128 stands for zero in the data rows.
Here are some points:
[255 136 146 111  74 182 157  79 191 121 103  46]
[ 90 175 121  96 169  84  77 165 140 149 136 186]
[120  86 117 153  90 142 153 110  97  96 152 112]
[211 122 147 130  92 161 149  97 176 133 116  79]
[ 42 177 114 118 169 100 113 171 132 153 119 199]
[ 80 118 126 132 149  87  73 159  91 127 152 176]
[ 84 179 118  93 174  84  77 167 135 153 135 190]
[107 104  98 145 103 125 126 138  81 106 146 130]
[ 26 152 205 126 219  75   8 193 131 152 130 228]
[248 125 128 106  99 170 156  67 166 135 105  59]
[ 33  94 136 170 155  90 121 155 123 188 122 136]
[255 135 128 104 101 164 160  65 168 144 110  52]
[ 85 109 108 129 139  88  77 151  87 115 182 170]
[244 127 158  93 129 172 155  65 161 131 107  58]
[ 94 167 113 102 159 109 103 149 131 148 128 172]
[ 41 165 101 111 184  65  63 195 107 150 155 216]
[ 28 185  99 101 192  59  54 187 131 156 139 223]
14 more points follow, each with its number after it:
[190 141 153 107 134 140 117 104 146 140 113 105] 0
[102  93 117 157 103 129 150 133  95 118 132 120] 1
[242 131 144  91 114 163 161  86 155 128 105  63] 2
[ 26 185 100 105 188  83  68 187 125 167 138 215] 3
[ 45 139 172 130 187  85  39 174 110 138 137 196] 4
[199 122 134 100 122 141 137 110 134 127 127  96] 5
[102 164 109 110 153 112 100 144 140 144 129 171] 6
[203 120 137  95 128 150 143  98 141 123 133  98] 7
[255 133 131 106 102 166 158  61 174 141 112  52] 8
[ 42 161 116 133 158  98 117 165 122 149 116 174] 9
[121 159 146 125 124 161 173 122 146 114  94 119] 10
[203 118 139 105 124 155 141  86 140 128 125  79] 11
[ 37 112 128 158 162  89 113 162 125 175 130 159] 12
[248 126 150  83 129 175 162  72 166 128 116  69] 13
Which three of these numbered points are nearest to each point below, ignoring the 3 directions in which the first points spread most? Their numbers follow each, nearest first.
[ 43 112 130 161 152  99 125 152 126 172 123 148] > 12 9 3
[ 65 163 146 131 130 152 175 143 133  98 102 142] > 10 9 1
[232 109 136 129  90 172 144  85 170 107 120  74] > 4 6 0
[ 63 158 139 134 144 130 157 134 133 103 101 151] > 10 9 1
[ 62 157 132 139 157 127 146 148 143 109 107 159] > 10 9 1
[255 123 142 117  91 183 141  75 201 115 108  60] > 6 4 8
[252 134 129  95 114 167 147  66 164 128 101  62] > 11 0 8
[255 129 150  91 113 178 160  74 175 124 115  66] > 7 13 11
